One turn moves every row onto another: examples first, then more rows asked:
mul: [-12.0   5.0  13.5  12.3   0.1  43.1  24.0 -36.0  -3.9   5.1  -1.6  17.9
  -1.5  29.6   2.9  -0.2]
bivil: [ 12.6 -27.8   0.4   5.2  -5.7  41.8 -22.0 -16.0  26.1   5.6 -15.0   1.9
  -8.5   1.9  -4.2   3.9]
filu: [ -4.4 -13.3  -1.2  12.9  -7.0  -6.4   5.2 -22.2 -15.0  -5.5   7.7   3.7
  22.5  35.3  -1.9   1.3]
nuvo: [  6.3 -35.3  11.8   6.6 -11.6  19.6  19.1   8.9   3.4  16.9  -6.8  25.1
 -28.4  42.8  -5.3  -7.7]
kepa: [  0.0 -33.8  24.3 -13.8   0.3  20.7  14.1  13.1   4.3  27.7  -7.7  25.5
 -17.4  19.1  -0.6   9.7]
muki: [  9.3  -9.2  -5.8  -3.6  -0.7  11.8  -1.0  13.8  10.8 -18.2   6.0  -4.8
   3.5  22.4 -17.7 -13.5]
Riri: [ -0.9  -6.0   3.4  12.4 -10.8  16.8  27.8 -37.8   9.5  12.4  -9.2  44.0
  -2.7  16.8 -13.7  10.3]
los: [ 25.6 -34.5  -4.3   3.4 -18.1  23.9 -15.1 -15.4   6.0   1.9   5.7  24.2
 -35.0  24.4 -10.6  -7.2]
bet: [  0.9   8.0   8.7  -3.7  10.5  21.0  21.0  15.1  -2.6   3.8   2.1 -10.3
   9.1   2.4 -12.0  -4.2]
pob: [ 12.0 -13.4 -17.0   3.0  -6.4  14.9   9.4  -4.4  -4.3  16.7 -11.9 -16.3
  16.0  -5.9  14.4  -1.8]
minen: [ 13.4 -38.5   6.6  25.9 -26.3  33.6  16.2  -9.6   5.2  15.1  15.0  22.6
 -14.2  37.5   6.5 -13.0]
Nek: [ 11.5 -38.1  14.3  12.6 -27.3  39.3  12.3 -16.3   5.1  25.4  28.9  22.0
   3.3  11.4  18.4   0.9]
Vuror: [  2.5 -23.0  16.3 -11.3   6.9  37.5 -11.2   1.3   3.8   4.0  10.1   7.6
 -30.9  28.5 -18.8  -0.8]
ruve: [ 20.2  -9.6   9.6 -23.4  -4.1   9.9  -9.4 -15.7 -12.4  25.2   5.9  29.9
   0.0 -11.4  -6.1   5.3]
der: [  0.7 -13.7 -19.5   3.4  -3.4   3.0  19.6   8.3  17.9  15.7  -7.0  -4.6
  19.0  -0.1  -9.2   2.4]
Nupon: [  6.0  12.8   7.4  10.1  -0.8   9.6  24.2  -8.6 -17.1  13.7   7.6   6.2
  12.0 -14.8   8.2   3.2]
duse: [ 24.3 -22.6  -9.3  13.9 -26.0  22.1  11.2 -31.4   2.7  19.2  15.8  38.8
 -25.3   1.2   4.7  -2.4]
vaduk: [-12.7  -4.2  22.4  -8.7  11.4  45.1  17.3  -5.4   1.0  21.8  21.7  13.3
 -17.7  10.8  -9.4   9.3]
Nemu: [-10.2 -14.3 -11.0  12.4  -3.4  -8.7  16.8  -2.7  12.1   1.7   5.1   6.0
  22.0  25.2 -18.3   4.1]
zis: [  6.4   6.0  -4.6 -17.6   3.0   9.8  17.7   0.3  -8.8  25.6 -10.7  29.5
 -21.3   7.9  -8.7 -11.6]
Vof: [ 16.8 -16.9 -13.3  10.5 -19.7  -7.7  -8.4  -9.5   7.1 -21.1  12.1  13.9
   3.3  17.2  -2.1 -11.3]
rel: [ -0.1 -10.2  -4.2  29.9  -8.5  31.8  -9.0  -9.4   7.4   6.6  39.7   8.6
  -5.9  21.6  -9.5 -22.4]
dimam: [ -4.6  -7.5  11.6   6.2   3.0  57.3  -6.0 -21.6   5.8   3.0  -4.8  -6.9
  -6.1  19.5   9.7  -2.8]
tura: [ 10.6 -12.1  -4.1   7.9  -9.8   8.1   2.0 -22.1 -24.7   6.0  -2.6 -10.1
  18.4  16.6  18.2  -3.4]
ril: [ -6.3   4.5 -13.1  16.0   0.3  23.7  18.3   5.5   3.2  13.3  11.2  16.8
 -25.5  27.9  -9.4 -29.0]
deku: [  3.1 -34.6  26.7 -11.5  -9.4  33.0   9.8  -4.3   5.5  33.2  12.5  23.0
   2.3   0.8  14.4  15.2]
lonal: [  1.3  -2.9   8.8   7.5  -8.6  35.8  31.4 -24.2   1.5  31.3  25.3  33.6
 -14.1  -5.9   2.6   9.5]
Zasin: [ 15.6  -3.1  -5.1  20.6 -19.2  -8.2   8.4 -23.3 -10.3  -0.8  13.2  21.7
   8.3  -5.5  15.0   0.6]
loke: [ 17.1 -19.3  10.8   5.3 -11.3  22.8 -26.3 -21.8  -3.0  12.6  35.8  17.9
   9.7  -2.7  -7.2  -1.7]
tekig: [ 15.9 -25.4  -5.8   8.2 -13.2  16.7   0.0 -25.4  29.5  12.0 -17.8  32.7
  -5.4   0.5 -19.7  11.8]

mul moves to bivil
deku moves to nuvo
loke moves to zis
Where do these go?
Nemu moves to tura
bet moves to Vof
los moves to lonal

